(148): [137  93 122 109 143 133 145 147 192  96 130 153  99 160 131 164 145 194
 136 195 135 100 120 105  78 118 140 108 117 105 151 109 109 119  86 114
 168 130 163 162 116 122 133 159 104 136 129]
(12): [142  96 123 114 142 140 142 150 205  94 132 149  94 159 134 178 153 201
 141 202 137  98 125 112  84 118 148 118 130 106 154 111 110 126  90 113
 178 145 173 171 117 122 140 171  99 141 132]
(61): [138 126 132 132 126 137 135 142 163 110 131 127 107 134 129 157 148 157
 131 154 128 111 132 133 126 159 144 135 146 126 135 128 124 135 123 121
 159 154 148 149 124 131 134 147 112 141 135]
(136): [127 190 158 173 152 129 133 122  54 202 156 141 201 125 158  85 118  64
 139 144 152 203 160 158 203 178 114 167 144 175 129 176 181 149 199 174
  92 118  91 102 168 165 142  99 158 126 150]
(80): [142  96 123 140 142 140 142 150 205 140 132 149  94 159 134 178 153 201
 141 202 137  98 125 112  84 118 148 118 130 106 154 111 110 120  90 113
 178 145 173 171 117 122 140 171  99 141 132]
present: [117 108] => no
howmany (136): [158] => 4
howmany (80): [140] => 4

(23): [130 152 116 126 172 102 159 163  93 164  93 178 131 157]
(20): [129 119  81 159 184 115 209 143  88 164  53 118  67 179]
(21): [112 152 116 126 172 102 159 112 112 112 144 134 129 109]
(17): [176 130  96 151 160 122 141 159  61 168  93 199 104 154]
(68): [120 142 149 106  87 149 149 121 178  90 200  98 121 101]
(69): [171 113 125 132 155 127 233 179  95 119  61 171 158 154]
howmany (21): [112] => 4
present: [141 122 160 151] => no
present: [149 149 121 178  90] => yes
howmany (23): [152] => 1
howmany (68): [121] => 2

(143): [129 118 142 132 143 138 158 117 107 151 102 118]
(3): [132 133 113 166 164 120 106 138 134 115 109 125]
(102): [167 137 117 132 159 147 140 133 124 138 162 147]
(84): [161 139 134 126 144 165 126 108 174 121 161 129]
(116): [132 103 123 101 162 120 132 116 128 115 143 134]
(76): [126 131 123 127 113 120 127  77 124 134 141 111]
(151): [129 118 142 132 143 138 158 144 107 151 102 117]
(72): [159 132 125 129 171 178 123  77 111 132 140 139]
howmany (102): [167] => 1
howmany (84): [161] => 2
present: [115 143] => yes
present: [158 138 143 132 142] => no
howmany (102): [117] => 1
howmany (116): [144] => 0
present: [132 111  77 123] => no

(36): [178 127 133 115 137]
(95): [140 140 140 155 155]
(2): [140 127 134 115 155]
(56): [133 133 133 155 155]
present: [133 133] => yes
howmany (95): [140] => 3
howmany (95): [154] => 0
present: [127 133 115] => yes
present: [140 140 155 155] => yes
howmany (56): [133] => 3

(138): [138 151 138 131 138 154 122 118 138]
(81): [116 125 162 141 120 128 112 139 119]
(13): [144 132 155 144  86  75 107 105 136]
(112): [115 153 115 169 100  85  85 115 159]
(47): [175 112 106 119  96 108  96 121 150]
(26): [139 143 131 134 132 150 139 125 120]
howmany (47): [121] => 1
howmany (138): [118] => 1
howmany (112): [115] => 3
present: [169 100  85  85] => yes
howmany (138): [138] => 4
present: [128 120 141 162] => no

(24): [124  88 102 130 139 167 152 123 100 111 118 118 205 143 188 192]
(44): [155 139 122 119 151 116  52 112 143 174 125 118  37  70  77  74]
(63): [144 137 108 118 198 176 100 107 155 150 107 119 104  97  99 100]
(9): [123  71  70 145  82 160  78 114  72 115 120 102  73  98 101  97]
(152): [ 98 147  89 108 201 162 137  86 164  93  85  89 156 113 107 112]
(53): [100  93 124 128  92 152 151 123  88  82 117 116 144 151 136 134]
present: [ 82 145  70  71] => no
present: [145  70] => no
present: [ 72 115 120 101] => no
present: [ 98  73 102] => no
present: [188 192] => yes

(159): [158  59 176 137 110 159 162 118  44 152  71 163 158 154 138 108 103]
(28): [159  38 132 164 120 200 138  93 134 120 160 159 130 124 185 128 137]
(75): [ 46 148 122  99 177 125 134 170  47 129 201 102 106 143  80 100 137]
(98): [ 58 131 127 102 161 109 144 180  49 130 196  99 116 154  93 109 123]
(106): [ 58  69 133 102 103 126 143 178  37 153 155 116 156 174  98 111 135]
(147): [137  59 176 137 110 137 162 118  44 152  71 163 158 154 138  98 115]
present: [123 109  93] => no
howmany (147): [136] => 0
present: [158  59 176 138 110] => no
present: [152  71 163 158 154] => yes

(129): [103  94 110 145 103 143 165 103]
(117): [111 189 165  35 102 101  77 176]
(39): [109 178 160  38  69  99  78 161]
(65): [169 110  96 144 115 144  91 159]
howmany (129): [103] => 3
howmany (65): [144] => 2

(11): [ 67 151 168 122 173  87 186 105 110 150]
(114): [169  73 120 123 148 184 138 170 163  70]
(54): [155 166  55 168 168 100 168 131  99 168]
present: [170  73] => no
howmany (54): [167] => 0

(70): [ 99  99 125 115 115 108 137 135 129 158 134 141 151 145 106 122  91 145
 127 133 131 119 125 124 142 112 104 111]
(90): [ 99  99 125 115 115 108 137 135 129 158 134 141 151 145 106 122 149 149
  95 115 110 125 137 109 147  88  83  88]
(31): [ 99 134 125 115 115 108 137 135 129 158 134 141 151 145 106 134 149 145
 127 133 131 119 134 124 142 112 104 111]
(135): [155 166 107 157 128 137  88 146 161 113 106  95 160 153 116  95  63 115
 108 108 160  95  54  75  99 120 171 126]
(27): [175 149 173 167  82 103 162  64  68  76 113  53 125  64 131  81 134  56
  93 138  82 168  97  91  54  92 137  92]
howmany (31): [134] => 4
howmany (135): [160] => 2
present: [135 149 145 127] => no
howmany (27): [92] => 2

(29): [121  94 165  82]
(145): [117 165 108 132]
(73): [130 168 153 212]
(144): [113 148 116 115]
(124): [127 177 135 199]
(156): [123 148 116 115]
(176): [121  94 137  82]
(164): [134 108 171 164]
present: [171 108 134] => no
present: [108 165 117] => no
present: [212 153] => no
present: [164 171 108 134] => no
present: [127 178 135] => no

(162): [160 198  78  77 166 150 178  82]
(183): [135 190 135 149 135 149 135 149]
(113): [145 106 139 117 128  77  64 109]
(32): [152 114 162 155 138 116 148 119]
(155): [158 126 148 114 150 104 132 118]
(14): [116 121 149 142  84 121 121 132]
(174): [120 120 139  88 131 141 151 164]
(123): [148  72 104 164 111 158 122 102]
(128): [133 112 128 149 107 148 132 130]
present: [104 131] => no
present: [132 121 121  84 142] => no
howmany (14): [121] => 3
present: [121 132] => yes
present: [104 132 118] => yes
present: [ 64 109] => yes
howmany (183): [149] => 3

(5): [191 160 151  80  42 212  87]
(93): [183 148 186 125  86  75 149]
(110): [159 159 134 159 114 192 134]
(48): [160 120 129 114 100 101 129]
howmany (110): [159] => 3
present: [120 130] => no
present: [86 75] => yes
present: [159 159] => yes
howmany (110): [192] => 1

(19): [122 137 122 150 119]
(22): [135 104 149 132 139]
(88): [140  98 124 135 136]
(131): [149 118 113 140 102]
(168): [ 49 153 106 127 127]
(179): [163 127 150 149 120]
(16): [158 126  83 104 104]
(212): [121 134 132 122 135]
(122): [135 207 152 151  86]
(207): [150 144 140 150 150]
(186): [ 91 112  81 141 108]
(18): [145  74 127 118 116]
howmany (16): [126] => 1
howmany (207): [150] => 3
howmany (22): [133] => 0

(77): [ 56  93 113 132 162 169 137 144]
(83): [211 126 166 126 210 126 210 125]
(132): [145 207 161 226 134  92 126 108]
(92): [163  97  43  97 116 163 151 119]
(57): [ 64 119 150 152  43  95 176 125]
present: [132 113  93] => no
howmany (83): [125] => 1
howmany (83): [126] => 3
present: [95 43] => no

(105): [112 195 212 129 184 131 147 215 184 184 124 184  79  51 103]
(60): [212 195 212 129  75 212 195 212 159 184 114 114 211  51 103]
(6): [112 196 212  96  75 121  52 215 159 184 124 114  79  51 103]
present: [129 184] => yes
howmany (60): [212] => 4
howmany (60): [195] => 2
howmany (60): [50] => 0
howmany (105): [184] => 4

(120): [118 139 133 139 118 139]
(30): [138 133 133 100 138 197]
(67): [137 140 127 140  66 192]
howmany (120): [139] => 3
present: [133 133] => yes
howmany (30): [139] => 0
present: [139 133 139 118 139] => yes
present: [ 66 140 127 140 137] => no
present: [139 133 139 118] => yes

(45): [121 132 189 160]
(169): [110 138 233 154]
(130): [119  96 187  87]
(184): [104 140 149 117]
(99): [133 110  63 133]
(160): [138 113 111 138]
(126): [ 97  97  97 111]
(87): [154 126  71 165]
(170): [121 134 102 155]
howmany (126): [97] => 3
howmany (160): [138] => 2
present: [138 233 154] => yes
howmany (99): [110] => 1
howmany (169): [110] => 1
howmany (160): [111] => 1
howmany (87): [165] => 1

(66): [ 97 180 140  95 178 141 151 137]
(49): [ 97 180 140  95 178 172 210 132]
(133): [117 117 171  93 171 117 185 171]
(71): [ 94  94 175 175 175  94 127  94]
(58): [117 142 140 110  95 154 188 122]
(104): [186 187 140 109 195 125 195 125]
(139): [155 142 150 126 155 150 169 137]
howmany (139): [155] => 2
howmany (58): [188] => 1
howmany (71): [93] => 0
howmany (139): [142] => 1
present: [137 169] => no
howmany (133): [171] => 3
howmany (104): [187] => 1

(194): [158  92 140 155 130 147  55 127 131 116 153 159 118 156  93  68 130 113
 119 112 107 140 130]
(163): [170 102 141 150 145 146  43 115  63 112 149 160 100 153 125  51 151 111
 115 138 110 147  73]
(89): [160 102 180 143 180 149  55 126  73 132 137 180 120 166 132  70 142 118
 122 131 107 158  94]
(172): [166 110 140 166 136 160  38 129  67 129 168 157 124 153  94  60 150 115
 130 127 115 147  85]
(118): [164 101 143 153 134 150  51 127  70 115 143 157 108 165 111  66 143 114
 114 133 112 152  78]
(103): [157 116 156 150 149 143  42  94  51 140 157 161  99 145 120  56 151 117
 119 128  80 156  81]
(127): [170  99 131 147 148 152  47 134  70 116 152 163 116 154 105  60 152 118
 115 127 108 141  75]
(202): [163 105 148 144 151 150  47 127  74 141 147 159 109 159 103  62 154 119
 125 137 114 148  97]
(206): [160 102 142 145 156 152  45 119  68 117 158 149 111 165  93  72 123 124
  98 108 108 156  83]
(167): [156  84 137 155 179 158  44 103  76 108 147 131  98 198 124  80 123 128
  56 146 123 165  72]
(166): [165 108 148 145 130 158  40 126  67 117 161 160 118 155 111  62 146 116
 122 139 140 139  83]
howmany (194): [140] => 2
howmany (89): [132] => 2
present: [165 108 157] => no
present: [142 118 122 131] => yes
present: [141  75] => yes
howmany (172): [129] => 2
present: [ 81 156  80 128 119] => no

(33): [117 137 105 120 153 119 129 107 127 113]
(97): [118 119  78 118 123 123 118 123 124 117]
(85): [118 103  78 118 119 158 118 123 158 136]
(7): [117 119 105 120 153 119 129 107 127 113]
howmany (97): [118] => 3
present: [117 119 105 120] => yes
present: [118 123 124 117] => yes
howmany (85): [118] => 3

(96): [108 183 108 154 108]
(86): [126 162 189 120 110]
(82): [152 151 103 124 109]
howmany (96): [108] => 3
howmany (96): [109] => 0
present: [183 108] => yes
present: [162 189 120 110] => yes
present: [154 108] => yes

(140): [102 151 150  89 102 132 115]
(108): [147  69  89 209 173 130 175]
(59): [172  97 101 134 104 215  89]
(35): [147  69  89 209 173 130 118]
(137): [147  69  89 209 131 166  90]
present: [147  70  89] => no
present: [ 69 147] => no

